In the rows, 128 means zero.
Turns, then the turns between two rows, first turn first; the first pair answered
Q_657 (before => after):
125, 121, 123, 139, 92, 82, 124, 83, 126, 117, 121, 103, 103, 133, 104, 117, 158, 144, 132, 143, 122, 159, 169, 141, 183, 102, 103, 138, 121, 115, 148, 130 => 118, 103, 127, 111, 88, 116, 159, 85, 155, 102, 139, 89, 121, 136, 133, 138, 165, 135, 116, 128, 134, 175, 156, 123, 160, 100, 110, 121, 143, 127, 120, 89
126, 128, 130, 149, 152, 107, 125, 152, 140, 146, 146, 139, 95, 92, 96, 111, 117, 123, 128, 137, 128, 138, 112, 117, 149, 126, 156, 114, 167, 129, 123, 143 => 122, 113, 135, 150, 147, 120, 133, 151, 162, 145, 139, 128, 94, 93, 94, 120, 124, 124, 126, 143, 132, 143, 118, 124, 156, 122, 146, 117, 154, 119, 118, 139
135, 99, 105, 124, 142, 152, 155, 147, 146, 133, 98, 161, 150, 168, 143, 163, 173, 131, 150, 102, 135, 110, 113, 100, 155, 104, 95, 147, 150, 137, 121, 131 => 141, 112, 98, 119, 142, 135, 137, 149, 118, 131, 98, 179, 148, 171, 148, 143, 163, 135, 142, 90, 144, 106, 95, 105, 137, 110, 112, 132, 149, 149, 136, 120
138, 159, 145, 134, 133, 124, 113, 118, 117, 136, 133, 142, 131, 134, 173, 107, 140, 130, 115, 100, 128, 118, 120, 146, 93, 89, 132, 116, 143, 139, 139, 102 => 133, 153, 150, 161, 140, 104, 105, 104, 121, 145, 122, 142, 109, 125, 146, 99, 140, 127, 124, 122, 112, 113, 145, 162, 126, 96, 106, 135, 116, 129, 148, 139
Q_105 (before => after):
139, 83, 146, 119, 106, 132, 153, 122, 104, 137, 107, 117, 136, 109, 145, 147, 133, 101, 124, 107, 144, 111, 113, 129, 111, 144, 148, 101, 134, 152, 109, 126 => 138, 81, 138, 112, 109, 119, 144, 120, 94, 138, 102, 120, 126, 98, 137, 137, 143, 111, 132, 113, 147, 108, 103, 126, 111, 156, 154, 103, 126, 155, 124, 143
150, 179, 144, 120, 134, 116, 95, 110, 82, 153, 101, 142, 94, 109, 122, 109, 141, 154, 146, 126, 113, 108, 149, 151, 138, 137, 156, 178, 120, 148, 172, 155 => 124, 130, 148, 126, 118, 166, 139, 101, 167, 146, 111, 96, 119, 120, 117, 158, 163, 131, 137, 140, 109, 143, 194, 151, 160, 123, 127, 182, 128, 132, 121, 135
123, 116, 137, 110, 126, 156, 117, 184, 110, 119, 113, 130, 149, 147, 124, 96, 70, 83, 110, 114, 111, 120, 159, 190, 128, 107, 113, 137, 158, 133, 142, 88 => 133, 111, 122, 124, 113, 129, 95, 182, 104, 148, 106, 154, 109, 115, 99, 89, 81, 106, 137, 132, 115, 92, 151, 180, 156, 142, 95, 155, 127, 137, 168, 145
Q_596 (before => after):
129, 123, 127, 125, 111, 130, 138, 123, 138, 130, 145, 127, 133, 112, 128, 118, 139, 131, 121, 119, 127, 139, 117, 105, 132, 139, 127, 116, 129, 128, 125, 136 => 124, 117, 129, 131, 103, 132, 138, 126, 150, 131, 140, 116, 133, 121, 127, 124, 138, 120, 119, 120, 127, 139, 122, 112, 144, 128, 133, 122, 137, 123, 122, 127
135, 119, 107, 98, 101, 110, 88, 136, 122, 129, 123, 121, 132, 122, 142, 117, 126, 131, 124, 120, 114, 159, 135, 117, 112, 108, 104, 93, 131, 128, 129, 113 => 136, 125, 109, 108, 101, 108, 87, 129, 127, 136, 118, 114, 126, 121, 123, 117, 125, 131, 129, 129, 109, 162, 138, 123, 135, 113, 99, 98, 122, 126, 129, 123
144, 127, 110, 148, 126, 101, 141, 129, 133, 130, 142, 154, 112, 124, 142, 107, 135, 128, 117, 116, 135, 116, 89, 100, 129, 178, 140, 130, 120, 122, 133, 124 => 132, 112, 124, 146, 129, 125, 153, 126, 163, 120, 143, 133, 137, 139, 147, 129, 136, 106, 99, 109, 136, 145, 118, 115, 136, 141, 136, 128, 133, 117, 107, 85
Now pairs of rows:
Each pair is 2 to 3 turns apart.
149, 116, 136, 132, 165, 166, 181, 146, 155, 103, 93, 89, 129, 148, 141, 128, 134, 102, 93, 135, 160, 141, 159, 102, 134, 128, 114, 99, 133, 133, 128, 97 => 145, 120, 136, 155, 166, 149, 169, 146, 148, 107, 82, 79, 125, 156, 125, 125, 121, 96, 101, 143, 154, 140, 174, 123, 154, 117, 105, 107, 124, 134, 139, 110 | Q_105, Q_657, Q_105
115, 169, 138, 146, 140, 101, 106, 146, 67, 122, 89, 125, 112, 138, 156, 57, 107, 123, 135, 111, 127, 130, 136, 181, 95, 99, 150, 130, 138, 136, 155, 119 => 104, 149, 146, 134, 136, 138, 138, 155, 99, 108, 94, 101, 138, 151, 177, 79, 112, 107, 116, 107, 135, 160, 158, 187, 81, 75, 151, 120, 156, 138, 125, 77 | Q_105, Q_105, Q_657
109, 96, 123, 149, 124, 162, 153, 114, 183, 130, 125, 85, 132, 134, 108, 150, 126, 113, 142, 153, 121, 160, 191, 128, 164, 116, 99, 145, 117, 110, 93, 133 => 119, 133, 127, 161, 141, 125, 99, 117, 137, 126, 92, 94, 119, 135, 91, 120, 105, 119, 146, 157, 110, 141, 198, 169, 175, 90, 98, 146, 107, 110, 128, 152 | Q_105, Q_657, Q_105
140, 146, 130, 103, 138, 53, 76, 124, 100, 143, 112, 134, 143, 154, 151, 93, 111, 150, 154, 101, 145, 107, 103, 179, 80, 151, 135, 135, 140, 136, 151, 123 => 117, 74, 134, 95, 109, 125, 154, 113, 195, 159, 135, 94, 158, 152, 167, 164, 145, 131, 152, 113, 159, 144, 121, 140, 98, 189, 120, 134, 148, 126, 93, 108 | Q_105, Q_657
121, 128, 118, 146, 104, 112, 125, 129, 151, 113, 125, 105, 120, 147, 93, 153, 115, 94, 115, 142, 117, 135, 176, 134, 165, 70, 103, 143, 131, 108, 106, 135 => 138, 149, 117, 153, 107, 78, 91, 129, 113, 129, 120, 129, 100, 134, 85, 130, 113, 114, 129, 142, 116, 117, 156, 137, 168, 93, 106, 136, 113, 106, 134, 161 | Q_105, Q_105
